One turn moves each row of this set onto another row. After a few examples, where does it send each row asked below?
liba: [ 39  -2  -9   2  19   3 -16  -3   9 -25   4 -13  -8   8 -15  14]
fep: [  0  -7  47 -12   4  -8 -21   7  10  -8  -4  -9  -3   0  20  -2]
poge: [  2  18   7 -18  28   6  28 -11 -14 -10   1  -2  -5  11  -7 -11]
bufom: [  4  -8   7 -20 -29 -12  19 -12   6 -18  -5 -18   3  11 -50  11]
sarib: [ 16  18   3  -3  -9   1  -6  24   4   8  15 -17 -14 -22   0  32]
pid: [-28 -17 -14 -17 -15 -11  -8 -12 -14 -23 -31 -16 -30  10 -11  24]
fisu: [-10 -15 -19  -7  13 -15 -32   4  17 -13 -25 -34 -10  -6 -15  13]
vova: [-16   0   1 -23  21   5  -5 -18 -13  -8 -22  -5   6 -21  15  24]
bisis: [ -7   6  -6 -14 -12  -7  -7   8   6 -57   2  13   5   1  -3   0]
telo: [  7   2   5   2 -16 -10 -12 -11 -28 -37   2 -25 -29  -1  14   6]
lumi: [-12 -19  -8 -37 -11 -10   7  18   1  20   4 -34 -29  -3  -7   2]
Selug: [ 10   5  -5 -28 -19   7  -4  -8 -21   6  -5  -1 -10  42   2   6]
Raf: [  9  10   8 -25  -6  -8  -3   7 -29 -21  -2 -28   2  20 -26 -28]
Visal: [-10   2   2 -43   5  -2  -6   6   3   1 -14   5 -16  -2 -49   3]
mem: [-17 -25   2 -33 -31 -17 -29  15 -16 -12  -9   3 -10   2 -20  11]
Ruma: [  7 -24 -30  -9  26 -13  10   9 -11   5   2 -21 -19   8  -5  13]
Rok: [  0  24  -1 -32  -3  30 -22  15  -2   3  -4 -18 -12 -13  13   7]
zag: [-21   7  -4 -19  35  -5   8 -20   9  -1 -17  -9  -5  -5  -4  25]
papo: [ -4  10 -22   0  11 -15   7  22 -14  -3  -3 -33  18   0 -31   4]
poz: [ 12  -9 -24 -26  18 -19  25   7  -9   1 -14   3 -17  15  -9   7]
Rar: [ 11   9  31 -31  -6  13  15  15 -13   0  -2 -24   2 -16  15 -11]
luguv: [-17 -11  21 -32 -19  12   8  -6  12  -8 -14 -38  26   3 -19  20]
Sosip: [-36  -3  31 -17  -8 -24 -12  14  -7   0   0 -10  -3   0 -27  27]
fegop: [ -1   1   4 -38 -39  -3 -14   2  27  -3   1 -17 -10 -22  -2  12]
momi: [ 27 -29  23 -14  -1   7  -8  22  11   8   5 -19   8  10 -23   1]
bup: [ 17 -17  -2 -28   2  18  19  22  -1 -26  19 -19  14 -16 -19  -1]
dubod: [ 16  13  31 -10 -20   3   6   7  -1 -50   5 -30 -10  16  -8  11]
Vud: [  3 -12 -20 -19   6  -1   0  -3  -7 -51   5  -6 -14  -5 -34  24]
Kedep: [  8 -25  -2 -13 -12 -10  -5  46 -10 -21  -1 -27 -36  -7  -6   7]
binud: [ -8 -20 -16 -17  -2  15  -8  11   7 -25  23  -2 -18   0  24   0]
ripo: [ 30 -13  12  -5  -3 -22  -5  26 -18 -18  13 -28 -29  -6 -13   8]
vum: [-13   9  16 -30 -24  -8  16 -10  -4   8 -28 -19 -22  17  15   5]
dami: [-22 -22   9  -7  -3  23  -4   3   5 -20  -1 -10   2 -39  -1  15]
kizo: [ -8   8 -14 -27  -7  17   7  27  11 -15  -9 -22  21   4 -29 -17]
lepa: [-27   5 -12   2   7 -20   6  -1   9 -30  16  -6   8   5  11  24]
Pim: [-14  -2   9 -14   5 -27  -1 -10  23  -8 -23 -19   2  34  -1  -6]
Fem: [-28  -5  34  -4  -4   5   5 -11   7 -12 -24 -32  18  -4 -10  12]
rino: [ -5  -3  -5   7 -12  22  -5 -18 -18 -23 -22  -3   8  15   6  -7]
gepo: [ 13  -8  39  -1 -32  -8  14   6  15 -26   8 -29  -1   8  -7  13]
koze: [  3  -2  21  14 -18   6  12   7 -20   3   7 -11   3  34  -4  17]

fegop goes to rino
bufom goes to dami
liba goes to momi
Now find these:
kizo goes to Rok
lepa goes to papo
Kedep goes to dubod
zag goes to Ruma
bup goes to Rar

